One turn sends every row of this set to another row. A few are shown first. Where does it send the rows asked after them?
mal: [  0  19   4 -15 -21 -52   5  15   1 -23 -46 -37]
nezef: [  5 -30  11   7  -9 -31  10 -11  17 -21  -8 -28]
vuv: [ -8  27  -5 -15 -19  -7  -4  34 -28   1  13 -52]
pem: [  9  25 -11   9  -8 -31 -49  31  15 -33 -26 -31]
vobu: [  5   8  15  26  -3 -12 -36   3   2 -24 -38   6]
komag: [ -4   5   4 -20 -64 -28   8  -1 -20 -21 -12 -26]
tuku: [ 10  16   2 -13 -35   1 -20  -7  20 -26  19 -47]
Diro: [ 16   0  -6  31 -55 -19   3  22 -17 -45  -5   0]
Duba: [ 12 -21   3 -18 -32 -40 -25  16   0 -23  -1   3]
bozi: [ 15   7  -7  11 -24   3  20  10   4 -35 -49  -3]
bur: [ 11  16  -6  20 -26  -4 -44  52 -21   1  -8 -31]
naz: [-12 -29  -6   4 -10  -4  -7  53  10  -4  -7 -30]
kef: [-34  26  -7  17 -18 -41 -11  10   2 -28  13 -12]
litub: [  1  -7  28  12 -27 -24  22  14 -42  -7 -14 -34]
deg: [ 20  32 -19   0 -39  -5 -22  -7  -5  -2 -29  -4]
lif: [ -4   4 -12  29   5   7   1  14  20 -39  -4   0]
kog: [ 38   4  16  13   9 -26  13  17   4 -16   1 -45]
nibo: [  5 -11  40  15 -17 -11 -38  -3   7  -5  -9 -36]
pozep: [ -2  31  33 -23  -9 -22 -20  46   5 -22  -5 -32]
Pokor: [-30   7 -12  14 -11  -2 -21  13 -30 -36   0 -53]
sanol: [  8  22 -20 -25 -25 -21   1  35  33 -24  -5 -24]
Relu: [-15  20   3  11 -46  16  11  53 -11 -14  -5 -26]
Vuvu: [  0  15  -2  45 -10 -18  12  11  16  10  -5 -15]
pak: [ -4  33  23   3  -8  24   2  14 -23  -9 -23  -8]
sesuz: [ -5 -20  29 -22 -12  13   5  14   8 -31  -6 -33]
roden: [ -9  -6   6  28 -42  -5  -8  29 -15   0 -50 -39]
Fevip: [ 22  10  28  15 -48 -38 -31  18 -29  -9  -3 -28]
revo: [  1  49 -36  11 -24 -18  -5  17  -2 -38  -7 -28]
fumev: [ 25  -2 -12  -1  -3 -16  -4   2 -49 -23 -11 -31]
bilaf: [ 11   3  23  28 -25  20 -20  29  15 -48  -8 -39]

Pokor turns into kog
pem turns into Fevip
And these:
revo turns into litub
sanol turns into komag
bilaf turns into pozep
mal turns into Diro

One turn sends every row of this set to another row. A few are shown first. Where does it send the rows asked after them?
nibul: [ 29 -22  -4  -5  -9 -43   0   6 -13 -18   2  38  24  28  17   0  -9 -13
   7 -18  -7  14 -19   5  20  22  35  10 -23   2   3   3 -19]
zot: [ 16   4   9  -3  14 -43  16  -4 -19 -11  -2  22  16  36  19 -17 -10 -15
   7   4   9  31  -6  -6  32  11  27  10 -23  14 -18  14  -2]
Rado: [ -4  14  14  11 -12 -30 -35   8   1   4  10  33  17 -10 -17  36   4  12
 -17 -40  30   5  -2 -14   5 -34   8  24   2   5  35  -8  22]
Zoto: [ -9  31  16  13  -7 -34 -32   3  -2   6  12  23  14 -10 -14  28   0   8
 -22 -13  39   4   9 -18   9 -36   4  15   1  11  24   1  36]
Gipo: [ 13  17  -3  -3  16 -40  13   5 -35 -18   0  27  13  24   8   7  -9 -15
  13  -4   6  33   5  -5  25  15  25  13 -25   8 -10   4 -25]
leg: [  2  13 -10 -26  23  34  -6  23  33 -19  10  19   7  -2 -23  18  -5  26
   7  -3 -15 -19  12   3 -10  12 -19  43  -4  13  15   5  22]
rufut: [ -4   7  27  11  -5 -28 -24   0  12  11   5  29  17   1 -11  14   6  12
 -16 -39  37  13 -10 -17  13 -41   6  28   6  11  23  -3  38]
Bev: [  5  13  -5 -21  27  35   0  11  40 -15   7  17   5  -3 -17   6  -3  23
   9  12  -6 -17  12   2  -3   7 -22  44  -5  15   1   6  33]
givav: [ -2 -25   7 -39  -5  11  13  11  -8   4 -36   0 -40   0   9 -12  25 -36
 -19 -18   3  15 -40  -4  18  17  20 -16  21   9   5 -32  10]
pek: [  6  -2  -1 -29  19  32  -4  18  45 -15   8  18  10   6 -16   3  -5  27
   3  -3 -15 -21   0   4  -6   9 -17  41   0  17  13  11  37]
vofad: [  6  15 -10 -25  25  32  -5  25  23 -19   5  19   7  -3 -12  19  -4  29
   7   3 -26 -19  17   8   2  15 -24  41   0  15  13   7  23]
revem: [  9   6 -11 -29   7  -3  21 -14 -10  -5 -25  15 -28   5  -1  -9   7 -27
 -12  19  14  34  -1   4  17  28  29  -1 -21  -4 -27 -22 -31]
vasu: [ 10  -2  -3 -28  21  31  -5  23  34 -17   4  19  11   5  -6   6  -4  30
   3  -3 -28 -22   4   9   4  13 -20  39   3  17  14  11  34]
mep: [ -1  14  14  20   0 -30 -22   9 -18   6   9  38  18   1 -15  31  -2   9
 -13 -46  29  -2  -1 -18  12 -31  13  23   8  10  33  -9  24]
figu: [  5  13  17  23  -5 -23 -26 -10  12  10   3  37  14 -17 -10  22  11   7
  -9 -20  45   8  -2 -13  14 -39   2  33  -2   3  13 -16  30]
lamu: [  9 -10 -17 -41  -7  -6   8   6 -13 -14 -20  22 -21   9  -7   9   5 -20
 -15 -15  -6  28 -10   8   4  36  37  -2 -16  -9   0 -24 -48]
Puti: [  6  -1  22  24   2 -25 -16  -2  -3  12   3  41  19   4  -8  13   3   8
 -10 -45  34   1 -11 -16  19 -37  12  28   8  11  22 -10  36]
Lanad: [-15   9  -3 -41  -5  -2   5  22 -29  -2 -27 -14 -44  -5   4   4  13 -38
 -30   6   3   8 -16  -8  12  23  19 -35  18  13  10 -20  10]
Furo: [ 13   8  16  34   2 -25 -18 -13  -2  13   3  42  17  -9  -5  14   4   3
 -10 -19  43  -5  -3 -15  22 -35  10  27   2   8  10 -15  38]
furan: [ 15   3 -12 -20  16  31  -9  18  34 -18   5  23  10  -7  -5  11  -3  26
   3  14 -24 -30  10  12   4  17 -21  38  -2  12   8   6  31]
Vuta: [ -7 -27  10 -31  -5  21  14   9 -11   4 -41  -7 -39 -10   8   5  25 -33
 -17 -18   5   0 -24 -13  14  21  21 -11  27  10   6 -41  12]
Vapi: [ -5 -12  -1 -24 -14  13   4   8 -16   1 -34 -11 -40 -23   9  12  19 -38
 -24  13   8 -15 -11 -11  11  28  21 -26  21   8   3 -37  15]
Dugi: [ 10   5 -12 -22  12  30 -12  16  43 -18  12  21  10  -7 -16  12  -7  23
   2  14 -14 -32   8   6  -9  15 -17  35  -6  12  12   7  32]
panab: [ -9  -6  -6 -42  -4   9   7  23 -26  -4 -32   0 -43  -8  -2  14  23 -35
 -17 -23  -3  15 -25  -3   9  22  20 -18  19   5  16 -37 -11]
gem: [-15  -7   3 -34 -10  10   5  19 -24   0 -32 -17 -41 -12   5  15  15 -34
 -28   0   2 -10 -11 -15   8  28  22 -29  26  14  13 -29  14]
Zav: [-15 -12   6 -36  -3  17  11  19 -24   0 -36 -11 -42 -10   2  17  20 -32
 -19 -19   1   1 -14 -15   9  24  21 -17  28  12  14 -37   5]
fale: [ -2  25  12  23  -2 -38 -26   7 -19   7  13  30  18  -1 -11  28  -8   5
 -22 -21  32 -10   7 -18  13 -30  13  10   5  13  29   0  37]
kolo: [  6   9  14  19 -20 -33 -38  -4  15   8  10  32  19 -14  -7  20   2   6
 -23 -10  38  -8  -5 -12  10 -33   9  16  -1   5  22  -3  41]
Femo: [  8 -25   6 -46  -4 -12  17  -4   6  -3 -22   9 -17  33   8 -30   0 -20
 -27  -6  -1  29 -28   4  16  26  39 -12  -9   6 -10   0  -8]
gevu: [ -8  15  -2 -46   8 -17  18   3 -19  -7 -17  -2 -26  27  -1 -13  -6 -22
 -28  12   4  35   0  -3  13  28  33 -20 -11  10 -11   4 -14]
Meva: [ 19  -8   3  -9  -5 -52   1   7 -17 -16   5  23  23  38  21 -10 -17 -14
  -5   0  -3  14 -13  -1  23  20  34  -5 -21  13   0  21   0]
tobid: [ -2  17  -4 -29  22  27  -5  21  35 -16  13  10   7   4 -18   8 -10  25
  -1  11 -13 -22  13   0  -7  10 -19  32  -2  20  11  18  38]
Lut: [  8  11  -3 -22  30  36   2  15  31 -14   1  19   6  -1  -7   4  -1  28
   8  11 -18 -16  13   6   9   9 -26  43   0  17   1   8  34]
soga: [ -4 -19   7 -24  -6  20  14   1 -10   6 -40  -9 -41 -18  11   1  25 -37
 -19   6  12  -5 -18 -12  17  22  18 -15  23   9  -5 -40  18]
dako: [ 30   0 -13   5  -3 -40   0  -1 -22 -19   1  39  18  10  14  11  -6 -18
  12   4   3  16  -2   4  22  22  29  13 -31  -2  -8  -7 -29]
biben: [  4 -11 -12 -30 -21   1  -4  11 -13  -1 -28  -1 -40 -19  11   2  18 -43
 -28  19   4  -8 -25   2  12  27  23 -33  12   3   5 -32   9]
makek: [ 18 -21 -16 -38 -25 -18  -2   0   2 -11 -14  16 -15  11   7  -7  -3 -25
 -32  13  -5   5 -18  12   6  40  43 -23 -17  -6  -2  -8 -21]
Zum: [  2  -8  -3 -26  -1  13  13  -1 -12   4 -37   1 -46 -18   9  -7  27 -43
 -14  12  15  12 -25  -3  21  17  15 -15  12   4 -12 -41   7]
kud: [  5  13  -5 -26  23  27  -5  23  28 -17   7  13   8   3  -6   6  -8  28
  -2  15 -24 -24  14   7   4  13 -22  31   2  20  10  18  40]
foluf: [ 12  13   8  32 -11 -35 -29  -5  -7   9  11  38  19 -12  -5  22  -3   1
 -20  -8  38 -19   1 -13  16 -28  13  12   0   7  19  -7  40]

Dugi turns into pek
makek turns into Femo
And these:
Lanad turns into Zum
kolo turns into rufut
Gipo turns into dako
mep turns into foluf
Zav turns into Vapi
furan turns into vasu

